128 stands for zero in the data rows.
Some points, one per row:
[165 149 140 155 140 141 122 100 119  96 129 113 120 123 102 126 115 117 122 124 146 143 163 121]
[144 127 157 109 124 125 137 144 118 112 131 125  99 134 118 112 139  88 120 125 101 119 101 100]
[ 73 107 115  75 160 102  69 123 131 145 116  73 122  70  58 149  83  76  88 122 138 123  19   2]
[140 198 159 181 195 164 161 112 184 207 133 187 180 164 162 159 173 159 175 114 178 203 147 162]
[169 114 150 126 129 132 121 138 131 176 147 235 171 118 117 165 142 177 183 140 132 126 157 147]
[162 170 156 161 165 148 160 140 148 143 134 122 116 125 124 126 114 107 124 133 124 139 136 148]
[125 118 125 132 136 130 122 131 130 130 146 142 133 141 139 154 136 139 137 139 138 134 127 124]
[154 200 249 227 190 141 163   0 221 164 153 154 163 151 183 115 178 230 230 204 213 147 255 227]
[129 146 140 156 154 151 146 158 157 165 167 158 147 134 129 135 131 118 132 127 144 139 128 140]
[159 163 152 151 155 149 145 140 144 136 141 142 146 128 142 136 154 141 153 137 168 156 168 168]
[ 73  70  79  83  99  79  82 113 100  91 117 120 121 115 115 109 108  98 102  94  85 101  83  82]
[200 146  53 147 151 117 140 169 153 123 126 105 177 137 167 150 139 113 127 105  94  75 151 125]
[ 59 146 138 173 122 148 134 173 153 178 160 114 135 136 127 134 164 141  86 148 135 144 126 113]
[204 180 182 190 191 177 177 165 155 153 145 137 111 109 107  95  97  91  89 100 104 114 112 114]
[104 106 109 106 108 114 113 109 103 107 107 111 105 116 108 110 119 106 105 115 117 110 119 115]
[162 165 144 152 154 156 163 159 156 169 167 159 173 172 181 172 176 172 165 156 148 153 148 152]
[154 171 167 158 146 136 150 142 152 161 137 140 150 142 152 134 143 148 150 145 150 158 147 172]
[159 152 146 151 160 164 153 171 192 189 170 177 175 170 162 171 149 162 133 152 140 137 137 136]
[143 138 139 141 127 139 137 126 132 125 136 146 130 136 140 141 144 142 153 134 139 134 134 138]
[122 125 123 129 135 133 146 143 138 142 150 152 147 146 141 140 128 130 128 126 107 107 107 100]
[160 157 148 150 138 139 133 126 142 122 130 130 131 142 144 136 140 147 145 140 157 160 156 153]
[ 94 121  96 169 136 103 131 104 156 132 109 145  88 103  97 141 115 149 133 212 141 133 114 131]
[146 168 161 146 148 145 159 156 146 147 151 131 145 136 124 138 144 148 142 140 142 149 155 141]
[ 91  87  75  60  94  70  91  97 102 106 111 111  98 104 109  97 105  89  97  77 102  79 104  87]
[117 128 122 130 122 121 127 124 139 132 126 145 136 130 118 134 130 139 130 135 143 145 143 149]
[ 56 105 208 159 128 134 112 141 173 103 122 177 216 148 110  71  89 118 116 181 132 153 105  77]
[198 201 188 160 127 156 171 124 124  91 116 151 130 133 140 189 180 130 126 164  63 165 167 178]
[170 165 137 206 181 161 157 247 190 165 154 155 134 190 194 141  81 122 148 103  85 119 116 135]
[105 103  69 137 125 120 150 119 109 155 113 134 147 122 163 152 123 132 122 150 114 154 151 147]
[108 120 114 105 130  96  89 134 107 118 135 113 126 126 130 125 109 106 129 110 139 138 138 131]
[119 127 148 148 160 168  98 117 128 148 104 123 150 137 147 106 146 139 129 123 148  96 123 151]
[107 103 112 105 101 119 114 126 120 123 139 135 127 135 134 125 132 122 107 107 111 117  98  90]
[180 140 150 162 119 129  89  93 113 116 122 115 104 129 134 151 166 183 175 187 182 214 231 218]
[151 126 120 152 133 135 128 117 117 122 117 119 107 112 109 106 116 116 111 127 122 130 133 160]
[123 123 126 111 111 118 116 118 133 121 126 130 127 140 135 131 129 128 137 154 137 127 155 144]
Then 12 other points, each followed by its number:
[ 67  38 149 182 168 164 126 160 143 147 190 162 152 209 179 116 149 177 140 149 131 207 201 140] 0
[ 95 153 137 124 128 128 171  83  96 141 104 188 141 172  44 133 154 132 124  94  99 118 211 137] 1
[135 122 124 135 137 148 136 126 130 138 134 124 124 125 119 110 120 107 143 125 128 131 119 124] 2
[107 137 122 115 117 121 119 121 122 110 111 143 119 112 126 133 113 154 128 128 142 106 124 136] 3
[ 77  72  58  71  72  73  63  71  85  79  84  85 100 104 100 109  84 103 100  86 101  78  83  68] 4
[ 71 132 154 114 130 155 152 153 136 199 123 140 118 131 107 139  99 127 113 143 176 121  82 121] 5
[126 114 131 108 104 117 126 118  95 129 137 107 112 109  97 117 115 143 134 103 115 123 103 102] 6
[ 53  83  73  51  50  64  84 106  81  77 107 103 105 104 114 100  94 107 113  86  54  84  54  49] 7
[ 66  61  78  76  88  90  77  75  82  76  92  98  80 112 105 120 113 126 111 113 113 112 136 146] 8
[154  56 121  97 150  37 104 134  91  74  37  61 116 112  43 141  50   7 110 138  74 168 178  74] 9
[140 107 152 121 127 141 128 121 117  97 116 123 111 117 106 119 103 125 128 137 122 129 121 109] 10
[134 136 176 184 145 164 202 140 168 165 154 133 192 161 150 141 140 141 140 127 133 127 174 149] 11
Which two of these numbered points are nearest to each point below, looking only along the 4 directions in which the first points spread most? Their numbers follow each, nearest first.
[ 68 179 179 106 133  73 109 136 205 189 170 170 103 229 126 154  86 157 116 128  95 166 128  48] > 5 0
[ 87 117 104 130 109 190  80 170 170 162 120 158 228 130 148 180  91 205 150 171  97 203  79 195] > 0 5
[115 123 122 130 133 126 136 142 144 161 145 145 147 146 132 122 120 118 121 112 104  89  98  87] > 5 2
[186 179 155 195 186 181 182 158 149 142 141 127 165 156 149 183 149 172 102 141 131 160 153 152] > 11 0
[144 147 136 162 170 158 130 152 155 145 160 123 142 146 141 130 115  95 124 137 105 112  85  77] > 5 2
[ 61  98  96  57  71  44  92  79  72  76  91  87  90  74 120 116 116  95 116 149 106 124 131 117] > 8 4
[189 231 179 204 230 150 176 200 145 159 159 175 183 137 163 139 124 127 132 121 111 125 153 156] > 11 2
[144 150 128 165 106 141 145 145 128 145 151 115 116 144 155  87 126 123 123  94 121 109 109  94] > 2 10
[ 10 143 162 209 163 127  93  66 105 102  65 111  65 164 110  54 160 217 106 104  37 129  61 188] > 10 3
[146 142 140 116 128 101 118 124 108 110 107  95 104  87 102 123 104 109 132 131 150 134 114 126] > 10 6
[141 172 195 217 179 124 100 201 148 144 157 152 186 173 155 164 170 115 144 146 146 148 151 141] > 11 0
[ 92  55  86  61  52  40  43  69  52  57 116 120 100 112  95 121  95  90  96  86  96  71 108  68] > 4 7
[129 127 121 133 139 148 138 141 143 147 136 136 132 137 131 118 125 128 121 129 129 124 123 114] > 2 3
[ 51  73  40  65 129 107 126 129  81 166  70 106  78 103 150  91 138  94 114 105 109 140  54  73] > 7 4
[128 129 124 137 133 143 129 139 132 160 153 170 175 157 168 183 180 180 177 181 170 197 173 147] > 0 11
[168 168 171 168 174 166 171 164 167 148 140 164 132 149 164 153 130 139 152 155 160 170 167 161] > 11 0
[ 82  60  72  54  99 101  51  71 109  79  95  84  94 109 101  59  76 131  84  86 138 109  93  74] > 4 7
[127 139 102 101 134 114  96  95 126 124 140 141 144 115 120 122 139 138 146 121 135 138 104 127] > 3 1
[ 97 103 118 144 133 164 183 136 181 139 106 142 123 135 253 130 122 194 128 181 149 165  98 110] > 0 11
[145 131 120 125  98  77 130 115  64 149 122  73 121  59 155 129  94 150 116 113 150  81  79  86] > 6 10
[255 179 214 161 168 255 137 137 108 161 180 189 136 112 240 184 168 151 112 155 136 132 180 110] > 11 0
[124  54 147 135  75  40 105  49  52  68 112  69 146  66 158 160  74 192  87  73 190 208 126 116] > 8 3
[137 135 128 130 132 125 117 118 123 120 119 130 118 138 136 139 129 139 138 153 153 153 143 165] > 1 3
[152 135 153 110 130 134 153  96 130 128 131 121 107 149 124 133 162 135 195 173 151 184 181 186] > 1 3
[172 167 165 173 154 168 180 168 150 163 180 165 162 181 166 178 145 143 147 149 138 113 138 111] > 11 0
[159 186 133 192 143 171 151 113 169 160 148 136 140 146 171 144 171 149 132 116 162 180 160 110] > 11 0
[ 99  97  60  39  71 100  72 120 151  62  67  80  66  96  73  52 119 114  57 107  98  74  93  87] > 4 9
[ 56  94  86  83  74  57  83  82  78  75  83  88 101 121 116  84  98 118  97 106 117  87 134 124] > 8 4
[151 152 173 147 163 157 158 159 160 147 170 156 138 157 155 152 160 148 155 141 143 150 141 140] > 11 0
[119 138 179 137 138 192 165 110 131 111  85 104 103 111 163 127 167 135 197 206 155 145 154 172] > 1 2
[215 153 140 162 178 160 169 161 151 175 180 145 168 144 152 159 166 154 153 135 114 149 137 119] > 11 0
[ 78  60  83  66  41  89  98 113  71 120 126  89  75  82 104 143  57  27 143 131 137  90  93 100] > 4 7
[130 157 155 183 146 163 180 187 157 163 177 169 165 133 153 154 163 136 124 128 119 150 161 133] > 11 0
[127 133 153 130 142 134 145 147 143 138 148 151 130 136 132 134 130 137 119 129 125 125 116 120] > 2 5
[ 89  92  81  67  80  86  97 101  96  88  94  95  93 101 116 114  97 105 102  90  99 102  88  99] > 4 7
Now 12 new points, numbered from 0 again:
[137 137 162 151 135 159 130 150 148 126 155 183 134 126 157 124 135 145 138 111 122 111 132 102] 0
[ 84  80  92  80  87  89  94 105 102 103 115 114 107 106 119  99 108 101  93 100 102  96  92  86] 1
[ 86  98  90  93  88  99  95 101 106 120 107 100 106 104 110 106 107 109  93  93 100  91  77  95] 2
[159  54  42 235 142  82  89  44 134 105 100 139 164 157  42 152 103  34  10 188 191 173 132 169] 3
[134 105 147 147 121 122 117 123 141 161 118 135 138 138 142 114 159 161 148 143 124 133 139 154] 4
[ 89  64 127  93  63 120  88  88  68  57  95  73 135 103 121 144 207 119 171 173 171 172 124 110] 5
[137 103 118  65 105 116  96 133 114 112 126 101 157 146 155 137 134 124  91 136 110 151 117 151] 6
[106 185  81 168 107  92 199 118 102 150 114 120 108 106 103 180 100 141 163 150  94  82  99 133] 7
[124 125 154 155 135 132 156 139 121 154 164 159 136 156 161 170 165 173 141 149 185 169 158 152] 8
[ 81  73 204  69 101  90  88 116  70  51 129 109 130  38 145 187 181 220 148 157 205 148 162 165] 9
[132 108 131 112 133 132 146 124 112 120 112 131 117 125 123 132 147 126 150 113 122 138 142 147] 10
[211 140 195 164 196 250 211 205 218 199 134 159 174 127 129 137 104  75 230 118  88 128 175 119] 11
The same question for these:
[152 151 153 164 162 154 161 155 157 162 152 156 137 126 132 142 115 116 142 130 115 117 121 113] > 0 7
[ 42  73 118  91 113  85 112 112 151 119 123 124 173  96  75 114 114 172 104 152 211 108 144 132] > 5 3
[151 147 149 141 149 145 140 125 128 111 125 121 114 114  95 108  97 103 108 114 106 107 110 120] > 7 10
[ 93 123 113 143 123 113 118 121 140 136 157 142 146 152 126 134 134 140 141 126 140 136 141 139] > 4 10
[100  41 111 133  78  66  82 113 144  90  86 180  96 119 152 125 175 199 164 209 151 206 104 167] > 9 5
[121 117  91 120  65 118  67 115 121 161 103 107  84  28  71  12 122 149  38  82 147 130  95 224] > 3 2
[193  92 116 112  96 108 118 130 118 112 110 114 127 104 131  68  82 121 182 123 145 135 174 200] > 10 7
[ 86 168 112  44 133 113 151 174 115  92 103 146 109 146 111  96  94  95  79 105 109 129  56  92] > 2 1
[129 132 136 142 146 139 150 147 152 140 134 148 136 150 141 141 132 129 132 130 133 122 114 114] > 0 7
[174 144 138 158 159 129 149 138 147 175 149 155 154 167 176 169 171 173 166 168 196 180 185 169] > 8 4
[112 136 150 140 159 178 178 149 181 146 153 144 124 136 124 124 132 132 117 107 124  99 117 122] > 0 7
[149 154 129 161 159 151  98 125 161 127 134 148 178 172 168 153 139 184 183 127 160 156 139 137] > 8 4
[147 137 138 133 148 149 146 148 157 149 149 156 134 160 146 157 139 118 145 130 129 115 113 122] > 0 7
[ 78 107 104  90 116 105 104 118 102 138 125 129 141 135 146 144 124 125 131 116 123 140 136 128] > 6 10
[106 135 123  76 123  93 120  73 106 127 112  83 106 154  93 148 167 144 223 109 180 114 143 199] > 9 5
[118 114 117 161 135 136 137 130 163 144 109 145 151 129 115 116 112 155 175 121 140 144 145 159] > 4 0
[207 124  89 135 101 101 122  30  43 132  59 165 111 110 101  75 148 166  90 183 127  52 116  61] > 3 6
[ 43  71  48 100  62 112  62  62 130  79 111 116 114 100 151 100  78 112 104 105  94  91 105 130] > 1 2
[169 162 162 142 158 153 167 180 144 164 117 152 147  87 151 170 166 131 108 131 112 144 121 114] > 0 7
[201 149 164 166 207 143 164 126 144 214 137 159 170 168 133 102 190 234 113 145 191 243 204 149] > 8 4
[103 117 116 119 116 140 130 144 135 133 139 121 117 117 141 126 128 132 118 122 110 135 125 124] > 7 10
[147 153  82 101 183 236 126 133 236 177 113 162 165  83 134 119 163 186 168 104 186  73 178 220] > 8 4
[137 236 155 112  87  51 164  76 109  84  75  47 120 119  38  93 165  59  82 115 167  86  72 141] > 3 2
[157 150 128 166 149 160 168 171 186 126 136 184 137 128 168 146 110 149  85 114 125 138 127 139] > 0 7
[158 132 163 158 169 150 110 197 160 125 153 181 182 178 190 175 205 153 149 191 174 129  98 213] > 8 0
[142 128 131 126 128 128 116 115 129 122 123 112 123 134 133 120 124 141 135 141 142 142 141 143] > 10 4
[156 151 154 133 143 141 131 128 121 117 111 114 106 113 105  97  88  99  99  95  93 108 113 117] > 7 10
[145 145 198 159 148 135 167 161 132 162 165 134 178 132 164 139 148 130 142 112 125 167 142 111] > 0 8
[ 71 102  70  72  80 103  81  94  97  88  90 101 116 110 112 106 108 125  87  88 148  90 105  99] > 1 2
[128 117 152 159 131 140 161 120 137 160 127 141 164 150 142 171 136 135 179 171 169 145 179 197] > 8 4
[170 156 158 149 152 142 130 138 132 142 141 142 151 167 161 153 156 159 165 172 167 152 147 153] > 8 4
[118 129 128 145 142 148 145 150 145 154 152 140 142 139 144 137 138 134 126 130 126 122 123 123] > 0 4
[152 121 103 159 137 172 141 127 116  81  60  72  31 114 145  75 133 126 162  69 155 143 179 188] > 10 3
[211 165 158 121 193 125 129 152 204 165  82 110 193 140 209 133 138 166 151 171 153 178 126 173] > 8 0
[174 167 126 120 136 143 154 179 189 174 174 215 196 121 141 154 105 138  95 144 111 143 114 158] > 0 8
